128 stands for zero in the data rows.
Every row has a hidden score. How much higher is the second row's score than the first row's in each pair? 20 means about the same, 40 much higher and 0 much lower. The score is a weighted sum of the row's numbers plus the product of two more (or one squared), each taken from its middle value.
[104 116 122 119  84  87 166 125 128 120]
[153 131 150 176 136 156 140 131 129 137] >> 12
[182 134 144 145 147 116 115 121 115 164]
[105 128 120  84 128 106 168 106 119  90] >> 14
[138 135 140 103 136 129 123 157 149 148]
[ 79 118 103 113 126 131 132 133 132 118] >> 21
[ 84 118 124 140 135 119 131 107 116 128]
[116 123 132  94 142 123 117 103 135  95] >> 16
[141 106  89  88 140 123 127  97 113 102]
[180 106 114 128 129 132 158 115 125 101] >> 19
[129 113 151 152  99 144 125 135 144 137]
[151 169  89 122 137 153  91 150 134 108] >> 19
[142 135  84 137 146 141 108 162  71 158]
[105 127 112 123 134 136 131 101 133 119] >> 11
[150 102  98 110 124 177  87 102 151 112]
[111 107 146 146 182 143 128  83 140 120] >> 22
[165 166 115 160 129 141  71 163 108 109]
[141 157 153 140 135 105 134 121 137 101] >> 24
[173 136 173 185 138 178 137 136 116 157]
[175 146 170 134 111 117 109 104 143 153] >> 21
[156 119  87 141 107 151 141 155 138 127]
[128 162 125 135 131 137 164 141 127 142] >> 21
[158 148 118 121 161 143 104 142 125 113]
[107 133 121 151 127 134 148 131 129 116] >> 19
[137 106 127 101 116 117 115 126 128 142]
[ 65 112 113 111 122 108 124 106 121 100] >> 21
[142 157  48 119  92 142 106 156 150 150]
[130 160 128 138 128 109 166 157 129 145] >> 21
[133 159 126 121 131 152  86 118 118 123]
[186 105 120 122 136 118 155 137 139 111] >> 18
[149 109 176 106  91 151 137 126 151 149]
[144 152 124 115 146 138 120 107 128  83] >> 25
[100 136 121 111 115 133 136 122 125 134]
[121 115 110 100 127 103 120 123 133 112] >> 21
[107 129 181 160 119  99 145 130 125 158]
[143 133  95 135 134 160 140 162 120 119] >> 17
[151 153 133 147 107 134 125 154 145 109]
[105 127 157 170 113 115 167 183 148 161] >> 28
[ 86 128 170 177 109  96 162 138 143 171]
[119 131 109 137 141 130 146 115 130 136] >> 19
[ 91 154 158 128 104 104  98 115 147 189]
[130 123 110 116 131  84 139 134 123 139] >> 16
[105 131 118 122  89  85 102  97 117 120]
[141 103 154 135 180 132 108 136 111 150] >> 20
[129 148 112 138 102 160 114 110 140 131]
[115 124 114 121 128 112 126 122 127 140] >> 25
[106 147 108 146 118 162 132 142 136 102]
[161 138 128 127 100 122 119 145 123 124] >> 21
[124 125 162 170 166 135 104 171  99  99]
[143 138 111  99 148 163 127 109 135 132] >> 22
[145 151 178 167 111 176 109 177 128 141]
[148 134 160 159 119 172 142 137 136 158] >> 19
[145 181 129 136 121 126 132 102 153 148]
[162 126 119 100  56 138 129 130 114 147] >> 11
[150 161 130 154 109 182 124 148 155 139]
[172 149 106 128 140 154 127  71  99 105] >> 14
[172 162  98 120 126 151 141 102 135 143]
[120 102  84 141 131 112 155 164 137 143] >> 35
[146 128 120 136 131  95  96  82 144 122]
[136 115 128 148 126 141 100 127 152 143] >> 25
[148 144  98 124 117 137 150 134 116 133]
[163 127 154 129 138 144 115 151 131 118] >> 19
[110 110 158 106 146 119 117 170 104 136]
[112 118 133  89 165 108 147 102 117 126] >> 19
[126 155  77 109 136 151 151 178 114 100]
[128 128 116 160 110 149 129 155 113 144] >> 26
[128 131 117 139 152 175 124 130 119 122]
[116  99 136 148 117 109 127 125 103 135] >> 24
[117 119  75 112 122 151 117 165 142  98]
[150 120 115 131 131 124 124 152 146 121] >> 15
[121 102 134  63 149 134  76 121 100 133]
[141 123 109  91 132  75 124 139 121 122] >> 28
[118 126 132 161  87 173 177 132 158 156]
[148 153 125 137 124 172 119 165 109  77] >> 17
[123 149 118 146  89  74 136 114 169 136]
[115 130 166 133 157 126 155 125  91 134] >> 27
[172 147 103 146 137 143 128 160 147 103]
[120 152  97 101 112 135 115 113  99  85] >> 19
[113 152  87 108 115 126 114 139  98  95]
[106 149 143 145 109  92 132 108 130 135] >> 19
[104 133 138  97  98  90 100 114 112 103]
[142 103 104 152 146 155 128 118 134 123] >> 16
[114 157 137 144 160 133 129 137 145 126]
[158 116 113 140 115  80 105 142 125 127] >> 13
[113 153 125 121 178 123  93 119 146  71]
[156 131 127 165 130 142 130 115 138 134] >> 16
[129 136  84 135 146 142 129 114 156 115]
[127 162 139  82 156 125 114  95  98 120] >> 25
[138 138 122  82 136 152 123 150 158 135]
[101 123 144 143 165  97 155 115 138 152] >> 36
[153 139 130 120 119 109 119 102 161 153]
[124 133 111 133 132 102 124 104 146 123] >> 18
[136 130 147  89 135 137 116  83 129 126]
[183 131  96  93 138 133 113 116 135  93] >> 18
[125 160  91 146 119 156 135 149 148  83]
[100 126 145 132 134 117 170 152 131 128] >> 28
[106 123 150 121 127  61 157 118 139  93]
[122 140  80 145 132 142 148 145 122 149] >> 26
[105 113  97 133 102 128 124 172 131 134]
[109 173 126 110 137 128 143 116 116 115] >> 12
[ 96 127 138 132 127 126 125 132 124 111]
[ 89 111 131 106 128 124 133  78  96 106] >> 17
[165 105 118  89 105 111  65 193 120 126]
[148 153 126 162 139 162 153 151 128 130] >> 8
[119 131 136 149 120 123 158 142 121 125]
[106 153 104  96 145  98 108 125 128  94] >> 22
[ 96 133 140 114 162 121 120 121 109 118]
[121  99 126  94 140 113 124 113 111 143] >> 15
[129  61 153 147 161 109 158 137 114 138]
[141 143  93 148 143 137 117 123 147 156] >> 24
[132 178  93 132  83 157  93 190 162 154]
[ 94 121 126 141  98 134 158  95 149 147] >> 14
[123 111 163  82 128  87 136 123 112 154]
[122  68 125 110 154 137 141 118 122 100] >> 15
[140 141 143 106 135 128 127 167  93 104]
[150 190  65  89 161 159 106 163 134 128] >> 18
[108 136 164 163 146 140 162 131 144 170]
[127 169 154 107 111 101 122 154 121  91] >> 12
[115 156 112 104 129 178 124 129 151 100]
[145 125 135 155 135 165 138 136 143 143] >> 26
[100 150 137 121 126 109 123 153 162  85]
[107 140 109 116 115 140 118 109 126 146] >> 20
[155 103 146 134 129 111 115 156 114 133]
[129 121 181 108 121  97 112 134  93 160] >> 23
[112 117 137 100 118  52 132 114 127  94]
[161 154 117 132 152 122 112 119 143 111] >> 21
[149 142 106 139 134 125 113 162 111 153]
[163 129 149 153  97 114 133 130 166 126] >> 10
[140 123 121 144 124 129 120 145 148 131]
[131 129 137  82 135 106 139  90 125 139] >> 18
[ 91 113 120 146 160 132 163  94 121 109]
[107 166 126 166 124 139 163 111 132 134] >> 25
[105 104 141 145 165 123 128  94 115 146]
[117 147 119 128 132 121 120 142 115 106] >> 21
[134 108 133 151 136 106 109 136 130 105]
[149 190 109 115 130 126  71 132 112 114] >> 29
[117 115 134 153 124 134 121 144 145 124]
[119 103 149 167 145 137 189 113 131  99] >> 15
[102 148  95 171 116 107 155 131 163 134]
[141 138 121 112 107 137 104 125 136 129] >> 18
[165 147  96 138 132 191  86 133 132 147]
[147 138 152 119 149 116 151 137 123 139] >> 30
[169 176 105 163 114 142  93 118 157 169]
[120  96 156 103 141 147 119  98 118 185] >> 16
[138 115 127 135 120 156 124 125 147 147]
[157  75 126 133 170 180 118 110 119 177] >> 18
[114 127  93 102 144 159 103  88 130 131]
[130 120 124 127 112 130 107 151 102 126] >> 30
[117  87 160 154 151 140 157  72 132 141]
[178 127 132 115 108 151 107 123 143 175] >> 19
[146 110 127 135 116 113 107 133 140 128]
[112 121 124 119 150 123 139  96 113 117] >> 19
[151 134 146 114 116 123 130  97 128 125]
[125 113 117  61 105 114 157  92 126 172] >> 6
[143 158 110 141 124 144 155 128 143  98]
[170 164 117 138 115 138 123 190 125 112] >> 24
[ 96 157 132 174 132 127 179 130 115 121]
[123 148  99 178 123 160 134 117 160 122] >> 13
[187 114 119 146 123 134 131 136 125 151]
[157 152 114 114 106 115  88 125 128 101] >> 18
[143 128 155 141  83  98 111 116 108 163]
[136  97 144 140 140 131 140 125 138 103] >> 11
[160 131 131 163 131 161 144 118 104 113]
[115 127 127 157 137 149 159 154 110 115] >> 26
[105 137 153 132 119 169 121 127  95  95]
[ 89  77 134 123 110 124 146 115 108 116] >> 29
[158 155 125 143 132 127  76 164 133 138]
[139 154 127 143 164 170 151  91 161 120] >> 23
[108 177  85 122  77 143  98 163 150 124]
[110 112  97  97 105  65 129  40 158 139] >> 14
[128 141 126 115 139 102 135 130 128 120]
[151 140 171 176 116 167 116 126 108 136] >> 12
[ 75 128 139  97 134  98 144 113 138 150]
[112 146 122 142 127 137 130 112 131 101] >> 10
[130 110 114 122 134  82 146  88 131 121]
[127 137  97 151 143 169  95 128 152 113] >> 18
[ 93 137  99  97  89  79 125 166 120 119]
[ 57  75 134 112 136 107 170 114 115 129] >> 13
[124 120  74 127 139 176 149 119 123  90]
[106 139 156 126 154 133 149 114 126 134] >> 33
[152 130 111 126  91 141  76 117 135 118]
[145 110 166 161 148 132 153 111 162 149] >> 17
[109 128 110 135 168 120 183 105 145 140]
[101 113 109  75 202 130 115 125 132 148] >> 19
[ 79 105 118 120 120 142 101 106 121 154]
[167 122 164 134 135 127 121 122 136 128] >> 12
[ 99 123 140  96 116  84 134 106 118 116]
[131 109 119 163 148 149 141 116  91 143] >> 18
[157 109 146 129 112 125 131 122 137 164]
[105 134 151 120  81 130 102 113 129 129] >> 20
[157 118 132 137 113 110 128 149 123 138]
[140 137  90 136 178 191 122 151 150 151] >> 19
[126 130 155 127 133 113 133 150 145 176]
[117 151  86 110 139 151 159 131 132 147] >> 9
[134 115  93  90 127 149 107  99  99 126]
[131 127 141 135 119 114 161 147 128 149] >> 29
[100 117 150 127 133 112 100 128 133 150]
[127 121 122 153  94 103 122 137 134 115] >> 18
[132 124 141 162 124 157  97 115 116 137]
[104 137 111 122 130 114 125 156 113  98] >> 26
[112  77 159 131 138 123 120  89 134 177]
[ 77 121 144 133 131 131 139 122 129 153] >> 24
[149 139  98 113 148 162 146 143 102 102]
[116  94 116 147 123 105 163 148 117 136] >> 32
